In the rows, 128 means zero.
Families of rows that turns and mirrors carry onto each other, the same ones carrying the whole set onto itself: the rest of each named row's family, in list order:
5 families of 4 rows:
Z674: [115 134 125 123  96 143 150  85 155 144 126 120 135  98 110 130 103]
Z153: [102 150 114 126 119 146 159 160 125 107 121 130 142 131 156 124 132]
Z295: [103 136 118 128 107 132 143  81 166 142 145 119 130 105 134 151 108]
Z929: [108 139 115 140  93 127 143  88 145 140 120 123 142 102 108 130 104]
Z982: [ 94 129 126 126 112 130 141  85 158 135 135 129 137 101 114 148  99]
Z264: [117 134 107 103 124 140 172 149 138 108 133 120 119 128 167 134 118]
Z125: [ 99 143 118 140 125 147 145 116 151 129 135 142 165 128 121 144 144]
Z323: [106 149 126 119 118 163 163 161 131 113 128 129 131 125 161 135 125]
Z529: [107 131 120 111  94 118 161 121 139 115 121 118 110  92 139 120  83]
Z286: [117 132 111 115  90 123 161 115 141 121 129 110 107 103 151 140  81]
Z829: [111 144 113 125  87 126 156 132 119 117 107 110 119 106 143 110  92]
Z245: [102 136 115 117 140 148 152 115 163 129 151 129 142 130 148 147 145]
Z617: [107 138 127 127 128 162 153 117 157 133 140 143 157 126 122 154 138]
Z365: [102 141 120 115 130 136 167 160 137 106 128 126 116 118 161 120 119]
Z569: [127 141 118 139  95 119 126  96 151 136 123 118 147  99 119 130 107]
Z396: [130 144 115 128  94 122 139 136 124 117 107 104 124 107 147 117  93]
Z56: [114 145 125 116  87 142 161 129 130 125 116 107 108  99 148 112  90]
Z984: [119 146 116 121 123 141 138 158 125 108 120 122 149 132 160 129 129]
Z884: [116 141 120 131 124 140 126 117 152 126 135 135 173 125 131 141 142]
Z130: [ 88 139 127 129 149 148 148 125 157 124 143 137 142 126 137 149 138]

Which other rows belong to the same family as Z56? Z674, Z323, Z617
Which other rows belong to the same family as Z295? Z264, Z286, Z245
Which other rows belong to the same family as Z984? Z569, Z396, Z884

Families of rows that turns and mirrors carry onto each other, the same ones carrying the whole set onto itself: the rest of each named row's family, in list order:
4 families of 8 rows:
Z830: [103 127 104 130 123 142 107 139 148 120]
Z723: [116 131 130 104 119 138 129 152 102 117]
Z670: [141 128 142 108 156 125 146 136 123 148]
Z460: [131 121 131 136 150 139 127 119 165 143]
Z261: [116 131 118 106 116 139 127 147 104 111]
Z823: [119 116 144 109 141 109 141 127 114 152]
Z382: [132 127 142 110 155 124 150 131 122 151]
Z94: [110 123 104 129 121 143 101 141 145 124]
Z609: [129 112 141 143 141 146 132 113 158 136]
Z64: [142 132 146 109 145 107 136 139 124 129]
Z244: [141 122 148 117 149 128 156 136 119 136]
Z526: [139 108 130 136 134 126 105 120 152 144]
Z722: [142 107 138 140 146 140 132 111 146 140]
Z141: [117 118 134 139 141 120 126 114 164 130]
Z607: [109 119 110 140 115 145 115 141 144 111]
Z324: [112 118 105 129 110 148 111 137 129 113]
Z507: [135 142 122  93 119 132 135 151 119 126]
Z767: [108 123 107 130 113 147 116 136 133 106]
Z318: [137 110 140 141 148 138 139 109 151 135]
Z772: [137 117 146 118 146 128 156 132 114 146]
Z865: [106 127 116 108 115 140 130 142 102 115]
Z842: [112 140 121 100 127 129 126 155 110 122]
Z659: [140 111 139 144 140 147 125 117 156 138]
Z72: [112 132 107 125 117 141 129 130 163 120]
Z591: [111 114 108 140 113 148 110 139 139 118]
Z115: [139 113 149 122 151 129 153 119 119 143]
Z39: [106 132 121  95 117 132 146 137 114 141]
Z26: [124 116 103 124 108 146 111 131 147 140]
Z747: [106 130 131 105 119 137 132 147 103 118]
Z4: [147 119 148 120 152 129 151 123 122 137]
Z702: [134 114 130 137 148 140 122 120 160 150]
Z263: [107 134 119 100 127 131 126 152 107 130]

Which other rows belong to the same family as Z141? Z823, Z64, Z526, Z507, Z72, Z39, Z26
Which other rows belong to the same family as Z772? Z723, Z609, Z244, Z607, Z659, Z591, Z747
Which other rows belong to the same family as Z670? Z830, Z460, Z382, Z94, Z842, Z702, Z263

Families of rows that turns and mirrors carry onto each other, the same ones carrying the whole set onto itself: the rest of each named row's family, in list order:
5 families of 8 rows:
Z209: [130 125 136 125 121 103 152 129 117 104 135 146 122 101 143 122 102 142
 133 162]
Z334: [133 133 134 125 125 132 152 132 118 107 139 149  95 113 149 134 122 149
 113 126]
Z615: [119 132 116 142 116 107 136 130 151 136 151 123 123 113 154 105 103 116
 110 106]
Z230: [146 123 149 120 116 117 154 105 130 105 164 137 128 107 132 104  98  93
 126 111]
Z52: [149 115 120 117  91 104 133 124 109  77 118 126 104 122 110 122 126 119
 141 126]
Z310: [143 131 129 117 116  97 119 125 134 120 138 121 102 139 115 110 127  78
 100 104]
Z370: [144 122 155 127 123 127 135 122 118 123 158 141 120 111 145  77 109  95
 127 129]
Z479: [130 140 102 139 110 115 105 136 121 114  95 135 109 131 137 119 136 129
 121 140]
Z719: [149 135 117 138 132  97 136 123 144 141 145 139 131 113 164 113 106  98
 105 112]
Z504: [155 141 128 106  98 108 139 130 112  83 104 132 106 131 116 133 112 105
 137 139]
Z465: [146 111 125 122 100 123 134 129  88  79 109 145 107 126 118 121 116 120
 114 142]
Z212: [138 140  95 139 109 105 126 136 109 113 104 129  98 129 110 129 123 132
 128 122]
Z550: [133 127 125 131 109 111 142 139 101 105 123 144 124 101 134 135  88 133
 124 157]
Z522: [123 131 138 133 131 115 141 129 109 110 125 141 136 100 141 126 115 135
 147 154]
Z119: [147 126 133 127 111 138 144 143 112 109 122 151  95 116 140 141 104 143
 111 122]
Z721: [144 126 153 109 132 121 148 107 135 110 150 130 127 114 155  90 108  92
 113 134]
Z204: [142 133 104 131 116  91 116 111 136 103 134 126 131 121 109  95 100  81
 119 125]
Z750: [139 147 111 138 107 121 141 124 111 101 140 128 130  90 137 127  98 135
 137 149]
Z545: [150 129 157 123 120 115 135 119 109 117 156 127 117 105 157  85 100 102
 110 114]
Z375: [154 124 112 128 113  91 119 116 121 114 116 119 136 128 122  92 104  72
 120 129]
Z175: [139 135 120 132 125 129 156 119 111 103 116 137 123 104 150 109 103 145
 141 152]
Z58: [129 130 156 137 132 131 138 132 112  99 128 125  97 123 148 131 118 140
 118 137]
Z672: [161 121 144 127 117 101 146 120 112 118 165 139 127 110 148  96 113  89
 109 110]
Z773: [134 124  99 133 115 118 124 132 120 102  88 145 112 130 134 137 109 130
 109 143]
Z190: [145 116 119 115  93 111 142 135 102  83 118 134 104 137 111 122 136 111
 123 140]
Z987: [135 131 145 123 116 142 144 132 114 115 127 142 103 120 159 128 132 143
 132 126]
Z49: [121 136  99 124 114 100 128 104 115 115 124 142 141 121 130  87 122  79
 123 128]
Z943: [157 130 135 116 109 126 124 112 100  82 108 149 114 125 114 118 130 106
 136 145]
Z677: [139 116 140 121 119 111 118 118 140 117 119 145 107 148 131  97 135  88
 111 101]
Z499: [127 125 121 142 143 118 136 114 132 141 150 127 120 112 150  87 117 119
 106 118]
Z741: [128 149 129 136 140 130 127 119 140 142 144 141 131 120 159 100 106 106
 110 125]
Z218: [153 132 111 120 100 117 118 114 141 108 136 126  98 141 127  97 118  88
 104  97]
Z649: [137 129  89 129 118 108 136 128 130 105  99 142 114 136 116 140 127 120
 123 140]
Z237: [155 128 151 135 111 132 132 138 136 103 135 130  95 117 138 137 111 144
 125 123]
Z309: [133 142  94 126 108 105 125 122 131  95 104 127 115 131 123 146 123 128
 125 122]
Z163: [157 133 110 127 117 121 120 118 122 118 120 123 110 141 128 103 125  80
 100  92]
Z939: [153 137  92 111 110  95 136 112 132 125 127 134 129 119 116  89 111  83
 124 120]
Z336: [161 118 117 129 124 108 128 113 131 115 131 141 114 138 147  99 135  86
  94  95]
Z560: [148 120 109 133 121  81 127 109 121 111 132 132 143 123 142  93 117  75
 108 130]
Z173: [142 141 127 138 145 112 130 112 137 138 138 135 127 104 161 103  90 111
 111 115]

Which other rows belong to the same family as Z741? Z52, Z370, Z522, Z204, Z987, Z218, Z309
Which other rows belong to the same family as Z465? Z719, Z550, Z119, Z672, Z773, Z336, Z560
Which other rows belong to the same family as Z750? Z615, Z230, Z479, Z49, Z943, Z677, Z237

Families of rows that turns and mirrors carry onto each other, the same ones carrying the whole set onto itself: the rest of each named row's family, in list order:
6 families of 6 rows:
Z725: [170 105 138 114 126 153  87 140 117 121 106 112 116 123 121 150 139 123]
Z315: [119 116 117 142 161 100 121 145 117  93  89 155 151 135 139 138 147 105]
Z932: [129 113 121 119 140 119  98 156 134 133 109 162 146 107 138 132 141 110]
Z824: [127 100  97 145 177 133 102 142 131  97  95 135 138 119 116 136 135 125]
Z478: [156 107 122 153 136 132  87 162 112  87 102  95 120 152 109 148 150 114]
Z346: [164 109 135 126 125 140  98 135 112 126 115 107 116 124 106 155 149 136]
Z851: [175 136 142 114 114 113 107 162 108  96 100 130 132 149 126 147 161 108]
Z520: [169 125 147 126 109 116  95 167 104  95  85 125 133 139 119 153 160 109]
Z837: [124 111 111 151 181 134 113 139 137  92  97 138 138 118 117 141 140 121]
Z294: [133 103 126 105 145 116 101 151 124 125 102 163 148 101 124 135 142 123]
Z891: [171 133 146 119 115 126  99 154 100 100  97 124 118 140 120 158 168 110]
Z157: [133 122 110 137 166  93 124 146 113  97  91 149 143 134 139 138 162 101]
Z971: [118 102 107 147 168 126 105 134 138 104 101 149 141 118 120 134 129 112]
Z975: [166 110 121 142 146 140  95 145 110  84  96  93 115 155 123 149 144 109]
Z927: [165 123 125 144 135 135  89 153 113  85 103 102 109 152 107 152 156 104]
Z347: [132 108 121 112 150 106 108 143 127 133 113 160 140 105 129 132 150 110]
Z428: [130 115 115 128 159  90 116 161 108  87  87 148 152 140 135 135 155 106]
Z873: [127 105 126 108 145 118 116 153 133 126  98 161 137 104 134 145 137 117]
Z437: [160 106 138 130 120 150  88 153 111 123 103 113 123 119 114 157 151 139]
Z618: [166 115 126 119 119 153  93 133 105 123 106 126 117 123 115 153 151 134]
Z903: [127 110 136 112 150 117 105 151 137 121 113 160 144 101 119 136 141 114]
Z314: [164 118 111 148 144 137  99 152 119  83 111  98 118 159 114 144 148 116]
Z562: [125 114 116 127 157  94 126 163 123  89  87 148 139 137 139 142 146  96]
Z459: [127 114  97 155 169 138 102 145 141 105  94 141 139 119 131 136 134 115]
Z439: [163 114 134 124 126 149  87 147 111 118 117 110 106 128 109 156 156 125]
Z923: [125 125 111 141 155 100 116 162 115 101  93 149 150 141 152 136 155 104]
Z828: [169 116 131 119 124 154  96 145 123 125 116 120 119 122 115 150 146 137]
Z934: [117 106 127 120 147 109 110 142 123 125 107 164 148 112 134 135 141 114]
Z641: [121 120 128 130 163  92 124 159 113  93 103 147 149 138 137 140 159 107]
Z714: [133 108  96 147 176 126 107 132 141 106  99 142 133 113 117 135 139 110]
Z868: [157 110 105 144 137 136  90 143 105  89 112 102 113 158 111 144 149 111]
Z886: [173 131 133 116 109 116  97 151 100  92  93 134 127 148 117 146 158  99]
Z202: [174 131 147 120 113 109 109 147 103 100  91 122 129 139 114 154 161 111]
Z568: [165 115 121 148 137 122  98 143 115  86 106  94 117 153 100 147 149 108]
Z256: [173 121 148 110 118 116 100 156  99  99  94 119 126 148 134 148 156 102]
Z759: [119  97  98 141 173 131 114 148 139 102  98 134 127 121 125 144 131 116]

Which other rows belong to the same family as Z828? Z824, Z851, Z294, Z428, Z314
Which other rows belong to the same family as Z202? Z346, Z157, Z347, Z714, Z568
Which other rows belong to the same family as Z975? Z725, Z873, Z562, Z256, Z759
Which other rows belong to the same family as Z641? Z837, Z618, Z903, Z868, Z886

Families of rows that turns and mirrors carry onto each other, the same ones carrying the whole set onto itself: the rest of each named row's family, in list order:
5 families of 3 rows:
Z671: [160 123 127 117 136 108 116  85 147 128 119]
Z407: [134 153 128 131 145 118 139  96 145 122 139]
Z342: [140 123 123 121 154 116 105  96 151 116 115]
Z3: [147 137 138 146 141  97  95  81 105 126 125]
Z880: [136 104 137 154 123  89  99 117 104 135 111]
Z110: [115 138 137 157 129 117 129 126  96 135 133]
Z995: [123 127 136 133 131 116 155 133 132 138 116]
Z694: [151 128 134 152 130 114  99  93  91 131 119]
Z563: [149 156 139 135 152 108 131  90 144 126 120]
Z663: [122 120 137 156 126  97  98 101 111 137  91]
Z749: [131 102 125 143 120  88 121 119  96 136 118]
Z79: [117 119 124 139 132 130 153 118 120 122 108]
Z224: [122 136 129 162 134 120 132 137 122 125 137]
Z452: [150 124 123 116 128  88 111  84 139 140 114]
Z565: [125 125 126 116 139 106 146 131 140 140 126]

Which other rows belong to the same family as Z110? Z407, Z3
Which other rows belong to the same family as Z224? Z694, Z563
Which other rows belong to the same family as Z79? Z342, Z663
Which other rows belong to the same family as Z565? Z749, Z452

